In the data rows, 500 means zero.
Some points:
tensor([564, 633, 275, 579, 412, 442, 562, 507, 532, 465, 510, 250, 357, 475, 653, 594, 580, 530, 313, 451, 555, 465, 383, 373, 279, 570, 425, 652, 630, 344, 357, 393])
tensor([408, 418, 616, 393, 482, 332, 587, 530, 505, 625, 636, 693, 490, 602, 468, 758, 309, 531, 407, 618, 338, 453, 577, 540, 452, 521, 331, 602, 491, 657, 387, 473])
tensor([332, 544, 402, 530, 473, 622, 511, 256, 625, 433, 608, 675, 555, 263, 645, 415, 517, 364, 411, 392, 618, 674, 541, 503, 338, 513, 714, 565, 479, 640, 543, 639])
tensor([471, 346, 439, 486, 639, 645, 484, 678, 388, 499, 462, 495, 604, 401, 626, 380, 485, 441, 312, 625, 347, 628, 680, 217, 423, 575, 657, 305, 584, 440, 330, 355])
tensor([476, 646, 607, 368, 472, 819, 382, 566, 348, 638, 554, 445, 687, 545, 471, 543, 494, 494, 501, 476, 456, 560, 391, 569, 408, 492, 379, 389, 564, 444, 584, 567])
tensor([412, 396, 450, 389, 629, 619, 729, 440, 412, 571, 741, 488, 421, 754, 492, 442, 379, 485, 526, 571, 531, 470, 559, 536, 585, 394, 609, 457, 663, 595, 514, 363])
tensor([459, 820, 669, 292, 504, 438, 522, 426, 582, 547, 404, 639, 450, 438, 532, 441, 569, 562, 706, 576, 532, 401, 754, 558, 517, 625, 528, 465, 519, 378, 532, 452])
tensor([516, 510, 645, 636, 292, 382, 609, 580, 597, 667, 578, 469, 437, 592, 487, 358, 699, 441, 473, 403, 279, 506, 561, 676, 480, 435, 374, 612, 416, 516, 464, 602])
tensor([336, 427, 533, 528, 327, 506, 692, 487, 461, 538, 419, 411, 632, 488, 412, 458, 594, 631, 557, 556, 383, 387, 499, 728, 544, 492, 631, 550, 585, 754, 574, 340])
tensor([697, 564, 344, 504, 461, 543, 597, 468, 425, 429, 498, 659, 607, 290, 249, 534, 376, 613, 652, 459, 223, 268, 482, 576, 537, 339, 562, 268, 631, 364, 539, 422])
tensor([375, 655, 703, 622, 578, 454, 250, 603, 596, 556, 449, 292, 425, 332, 663, 391, 493, 495, 865, 638, 463, 616, 410, 376, 437, 379, 481, 655, 522, 511, 535, 229])
tensor([758, 487, 464, 396, 570, 526, 710, 637, 371, 664, 379, 490, 499, 623, 742, 399, 433, 515, 537, 644, 586, 442, 505, 614, 546, 367, 787, 498, 415, 583, 274, 543])
tensor([464, 465, 546, 378, 593, 531, 521, 347, 589, 544, 559, 405, 491, 257, 616, 474, 358, 547, 446, 443, 592, 503, 354, 377, 339, 582, 647, 534, 590, 629, 645, 762])
tensor([493, 430, 391, 390, 594, 561, 539, 633, 813, 515, 449, 450, 453, 553, 537, 395, 651, 564, 462, 453, 329, 329, 528, 773, 438, 659, 431, 661, 522, 338, 389, 487])
tensor([474, 384, 483, 341, 501, 507, 533, 535, 561, 509, 380, 591, 611, 466, 574, 341, 705, 492, 547, 315, 355, 559, 381, 581, 746, 474, 340, 514, 294, 480, 370, 652])
tensor([437, 514, 560, 699, 734, 553, 879, 707, 421, 420, 499, 473, 327, 354, 430, 313, 595, 349, 571, 494, 285, 618, 400, 454, 396, 544, 532, 390, 521, 441, 490, 689])
tensor([381, 650, 608, 624, 642, 360, 553, 550, 451, 631, 676, 292, 629, 513, 526, 423, 433, 785, 449, 672, 576, 645, 522, 471, 501, 567, 530, 264, 240, 596, 642, 444])
tensor([410, 412, 376, 534, 788, 489, 541, 538, 304, 566, 319, 445, 545, 294, 374, 618, 392, 552, 602, 468, 604, 525, 626, 377, 511, 824, 373, 713, 430, 683, 261, 543])
tensor([433, 564, 418, 392, 723, 656, 489, 712, 616, 407, 480, 510, 349, 575, 354, 656, 679, 601, 412, 398, 454, 575, 576, 529, 421, 304, 444, 282, 477, 798, 441, 431])
tensor([428, 558, 416, 388, 205, 479, 596, 604, 461, 405, 449, 403, 434, 333, 446, 628, 540, 555, 534, 683, 588, 614, 645, 533, 462, 632, 343, 307, 359, 442, 483, 529])
tensor([307, 735, 313, 591, 362, 553, 535, 522, 671, 264, 308, 640, 461, 613, 546, 415, 319, 485, 436, 596, 567, 486, 241, 476, 331, 524, 340, 329, 498, 422, 398, 477])
tensor([398, 527, 480, 364, 381, 555, 374, 327, 278, 377, 372, 601, 222, 578, 476, 575, 576, 523, 583, 358, 396, 639, 429, 553, 671, 719, 635, 547, 523, 504, 598, 434])
tensor([562, 474, 527, 504, 249, 395, 253, 725, 397, 391, 362, 333, 224, 493, 453, 272, 316, 465, 426, 422, 517, 451, 510, 521, 620, 433, 568, 525, 482, 451, 583, 480])
tensor([508, 461, 693, 454, 353, 698, 626, 530, 445, 510, 449, 466, 610, 433, 329, 592, 496, 234, 524, 288, 604, 234, 451, 466, 494, 270, 472, 583, 425, 501, 461, 401])
tensor([625, 538, 626, 611, 483, 494, 491, 580, 457, 318, 545, 412, 565, 538, 567, 524, 320, 495, 585, 278, 582, 681, 518, 620, 477, 503, 347, 554, 407, 527, 610, 547])
tensor([640, 607, 380, 420, 366, 363, 504, 304, 555, 542, 468, 322, 559, 421, 498, 616, 538, 302, 219, 577, 393, 699, 407, 391, 673, 460, 546, 535, 543, 529, 596, 484])
tensor([572, 403, 410, 572, 354, 457, 598, 372, 730, 368, 98, 448, 531, 682, 595, 480, 619, 694, 618, 498, 527, 490, 435, 360, 390, 431, 417, 345, 573, 576, 468, 521])
tensor([504, 591, 317, 535, 613, 525, 521, 559, 446, 319, 643, 627, 532, 421, 289, 549, 486, 539, 597, 578, 436, 695, 664, 498, 589, 365, 460, 499, 285, 251, 374, 525])
tensor([431, 563, 368, 693, 595, 475, 292, 317, 283, 723, 447, 457, 581, 444, 434, 224, 514, 493, 433, 455, 610, 284, 661, 674, 661, 436, 445, 463, 720, 554, 419, 490])
tensor([337, 443, 663, 231, 481, 302, 605, 827, 502, 471, 680, 676, 561, 304, 331, 348, 575, 459, 544, 710, 649, 310, 507, 325, 597, 469, 593, 619, 625, 537, 468, 591])
tensor([485, 437, 423, 401, 451, 448, 389, 510, 335, 248, 462, 710, 538, 538, 580, 344, 450, 583, 519, 351, 492, 432, 666, 562, 448, 325, 364, 614, 398, 674, 525, 439])
tensor([408, 518, 580, 547, 642, 428, 393, 404, 769, 539, 482, 473, 309, 371, 639, 694, 315, 641, 324, 298, 680, 438, 677, 421, 699, 387, 549, 338, 657, 426, 619, 657])
tensor([581, 629, 250, 282, 335, 357, 490, 338, 508, 513, 632, 413, 478, 578, 437, 456, 669, 409, 525, 525, 528, 513, 482, 352, 322, 417, 629, 499, 459, 514, 515, 584])
tensor([704, 454, 534, 492, 550, 559, 387, 571, 537, 568, 436, 560, 764, 499, 368, 627, 523, 463, 588, 445, 404, 621, 625, 521, 464, 509, 611, 448, 696, 496, 649, 575])
tensor([440, 430, 460, 644, 239, 601, 509, 438, 524, 369, 571, 563, 460, 519, 759, 653, 381, 515, 442, 470, 444, 387, 809, 416, 435, 511, 589, 541, 577, 563, 601, 768])
tensor([515, 465, 615, 678, 309, 600, 615, 597, 403, 621, 670, 613, 564, 663, 363, 417, 605, 582, 503, 256, 663, 658, 504, 327, 659, 553, 690, 545, 677, 551, 352, 432])
tensor([540, 691, 413, 436, 674, 314, 592, 311, 617, 225, 565, 220, 632, 626, 610, 506, 415, 536, 539, 418, 555, 441, 461, 428, 600, 542, 552, 470, 570, 326, 611, 406])
tensor([759, 636, 692, 577, 539, 546, 483, 448, 610, 458, 493, 640, 268, 389, 287, 447, 593, 588, 488, 503, 618, 474, 517, 438, 481, 648, 518, 411, 253, 546, 594, 285])
tensor([520, 233, 626, 540, 691, 354, 250, 231, 497, 444, 620, 370, 397, 674, 336, 418, 458, 642, 388, 579, 556, 502, 268, 350, 356, 582, 558, 533, 442, 441, 482, 578])
tensor([658, 385, 497, 430, 315, 744, 546, 500, 644, 581, 572, 437, 409, 505, 254, 487, 260, 422, 696, 611, 472, 630, 554, 381, 547, 631, 561, 490, 445, 538, 441, 491])
tensor([600, 414, 409, 449, 613, 672, 540, 441, 462, 639, 504, 575, 559, 621, 402, 456, 426, 506, 235, 645, 505, 567, 524, 391, 302, 550, 319, 757, 502, 338, 762, 480])
Along one direction, these points spread out more than along any other. Take the direction at right angles to it along which they spread out most. Go by this last direction. How far along it is each point below, from 0 to 99? The average is 50, and the first point in the table lies past the average. One standard deviation of the points above along it is 16.
tensor([596, 735, 507, 516, 515, 402, 266, 541, 455, 442, 607, 496, 481, 717, 558, 678, 469, 489, 591, 638, 349, 336, 226, 442, 562, 401, 465, 610, 547, 714, 416, 644]) 56
tensor([416, 485, 770, 504, 432, 387, 563, 275, 459, 332, 319, 664, 609, 601, 444, 533, 454, 382, 270, 524, 498, 469, 541, 548, 602, 280, 394, 620, 486, 365, 464, 532]) 61
tensor([448, 396, 497, 604, 660, 517, 402, 614, 512, 557, 395, 493, 497, 581, 371, 702, 520, 509, 520, 823, 812, 651, 399, 683, 420, 445, 586, 617, 495, 313, 611, 645]) 36
tensor([511, 318, 555, 554, 507, 626, 331, 419, 450, 503, 499, 360, 406, 467, 621, 529, 708, 295, 654, 589, 384, 418, 332, 361, 724, 445, 386, 475, 409, 508, 649, 501]) 54
tensor([688, 473, 556, 720, 710, 420, 414, 615, 571, 514, 495, 476, 630, 649, 577, 536, 719, 215, 536, 533, 665, 299, 523, 544, 537, 764, 392, 422, 393, 601, 520, 604]) 47
tensor([564, 372, 444, 556, 658, 339, 467, 445, 706, 723, 556, 680, 421, 575, 552, 492, 444, 349, 581, 392, 321, 606, 392, 676, 539, 619, 406, 327, 611, 623, 503, 402]) 51
tensor([569, 471, 307, 688, 492, 435, 488, 548, 468, 774, 594, 655, 529, 424, 636, 478, 489, 781, 354, 541, 637, 418, 404, 501, 733, 491, 410, 657, 501, 520, 667, 393]) 40
tensor([630, 425, 724, 480, 485, 641, 470, 366, 406, 228, 725, 459, 474, 300, 700, 519, 482, 517, 436, 624, 550, 477, 430, 772, 591, 575, 343, 525, 596, 454, 358, 405]) 51
tensor([429, 404, 522, 462, 547, 405, 507, 420, 437, 665, 435, 439, 535, 568, 619, 712, 591, 474, 696, 432, 703, 561, 501, 390, 266, 405, 339, 416, 515, 326, 389, 515]) 49
tensor([461, 541, 456, 416, 401, 277, 436, 646, 355, 469, 352, 642, 513, 560, 484, 526, 517, 397, 475, 400, 534, 503, 452, 642, 309, 576, 580, 408, 498, 273, 631, 397]) 67
tensor([270, 327, 442, 581, 380, 646, 379, 457, 457, 675, 596, 504, 677, 500, 585, 633, 473, 471, 392, 308, 255, 388, 517, 610, 538, 452, 818, 592, 260, 403, 309, 403]) 46
